In the data rows, 50 means zero.
Here are some points, each followed by its number:
[27 49 50 50 75 32 73 35 50 53 39 70 78 44 59 38 27 29 50 50 50 64 38 38 63 38 46 64 60 38 50 44] 0
[40 68 31 41 68 30 60 31 65 55 54 43 66 49 55 64 46 37 58 61 41 42 38 47 44 56 27 67 34 47 58 33] 1
[55 24 76 62 38 72 46 68 26 46 46 67 37 46 49 26 46 59 38 30 50 62 62 50 63 38 76 29 70 50 38 69] 2
[45 68 28 35 65 31 51 40 71 55 61 30 58 59 56 71 55 43 62 60 38 38 41 53 41 65 34 65 29 47 62 33] 3
[57 49 63 74 46 56 56 47 38 38 26 72 48 18 40 26 36 59 38 54 62 71 50 38 63 26 45 46 70 62 38 60] 4
[57 24 76 62 38 72 46 69 26 46 44 70 40 48 50 26 45 60 38 34 50 60 62 50 63 38 71 32 70 50 38 73] 5
[55 37 63 62 59 66 56 65 13 45 24 56 59 41 69 26 58 51 73 18 38 45 62 62 63 50 69 32 60 50 38 75] 6
[52 65 53 55 41 35 38 47 57 31 49 49 48 42 51 65 40 66 53 66 47 62 55 50 56 36 37 45 59 50 44 49] 7
[28 62 50 38 66 16 53 45 62 38 51 51 74 62 59 62 25 37 62 60 50 70 50 38 63 38 34 61 60 38 50 36] 8
[69 49 44 67 46 68 50 59 29 53 32 37 48 48 69 44 73 56 73 31 25 27 56 71 44 68 62 39 37 56 43 69] 9
[72 37 50 62 38 85 48 61 38 65 44 50 25 39 35 26 74 61 50 40 62 33 50 62 37 62 69 41 39 74 62 68] 10
[55 46 67 67 37 55 47 52 38 36 38 68 43 31 45 44 40 65 41 53 59 66 48 41 54 21 51 39 70 56 35 62] 11
Which two points above are nearest to each new point by angle? Their numbers follow each, nearest first.
[73 40 50 59 33 80 41 58 41 59 50 43 24 46 42 35 71 66 50 40 59 35 53 62 37 53 63 39 39 62 50 61] 10 9
[54 74 50 62 56 30 45 47 50 20 26 43 63 39 63 62 39 66 73 56 25 58 62 62 50 26 32 39 60 62 26 59] 7 8
[41 49 47 56 66 45 70 43 43 55 34 61 69 46 55 38 40 36 56 47 43 51 41 48 56 48 47 56 52 45 50 50] 0 8
[27 49 50 50 73 32 74 35 50 55 43 72 79 47 50 50 27 29 50 47 50 66 38 38 63 38 45 65 60 38 50 40] 0 8
[64 49 47 50 33 63 36 54 53 53 60 39 27 50 40 55 65 61 43 56 57 43 52 52 37 59 49 46 39 62 56 52] 10 9
[55 62 63 62 27 40 33 51 62 21 42 54 44 38 45 62 38 72 50 67 50 73 62 38 63 26 38 38 70 62 38 56] 7 11
[28 59 50 41 68 21 59 43 59 42 47 56 75 58 57 55 25 35 58 59 50 68 47 38 63 38 36 61 60 38 50 38] 8 0
[29 49 50 50 77 30 75 38 50 52 41 70 79 42 58 38 29 30 50 49 50 61 38 38 63 38 45 63 50 38 50 42] 0 8
[27 37 63 26 57 34 47 67 50 42 68 48 67 84 68 62 46 34 62 36 38 59 73 50 76 62 62 47 60 15 38 49] 8 0
[74 62 37 50 41 58 35 61 50 46 43 18 40 53 64 62 77 62 73 44 25 24 50 74 37 74 55 37 29 62 50 62] 9 10
[48 31 54 48 52 66 54 50 47 68 58 61 39 52 38 38 54 43 29 44 71 51 47 38 41 49 64 55 48 53 64 47] 10 2
[55 53 63 53 36 48 35 66 32 26 40 44 52 51 72 62 46 64 67 42 32 55 70 68 63 44 55 30 63 42 29 66] 6 5
[69 46 48 64 42 70 48 59 29 53 36 39 42 48 63 44 74 58 67 33 32 30 56 68 44 64 63 38 40 56 43 68] 9 6
[32 53 43 53 79 35 76 34 50 59 41 65 74 42 49 38 36 30 50 53 50 57 35 33 56 45 42 65 52 45 56 41] 0 8
[73 37 50 62 38 84 47 57 38 60 46 47 26 41 36 26 73 63 38 37 62 36 50 62 37 62 69 41 50 74 50 67] 10 9
[60 62 56 59 33 44 33 54 50 30 45 45 43 42 55 62 47 72 56 59 43 57 62 60 56 39 43 36 59 53 41 56] 7 11
[44 43 41 29 51 52 48 57 59 66 72 34 48 75 55 55 66 38 52 45 57 33 50 56 37 74 59 58 31 38 65 40] 3 1
[27 37 63 14 54 35 44 69 50 43 69 47 67 82 75 62 44 39 62 38 38 57 73 50 76 62 61 47 60 15 38 47] 8 0
[27 49 63 26 48 26 44 47 62 37 69 66 53 59 39 74 19 46 26 71 62 78 50 26 63 26 35 55 70 38 50 33] 8 7
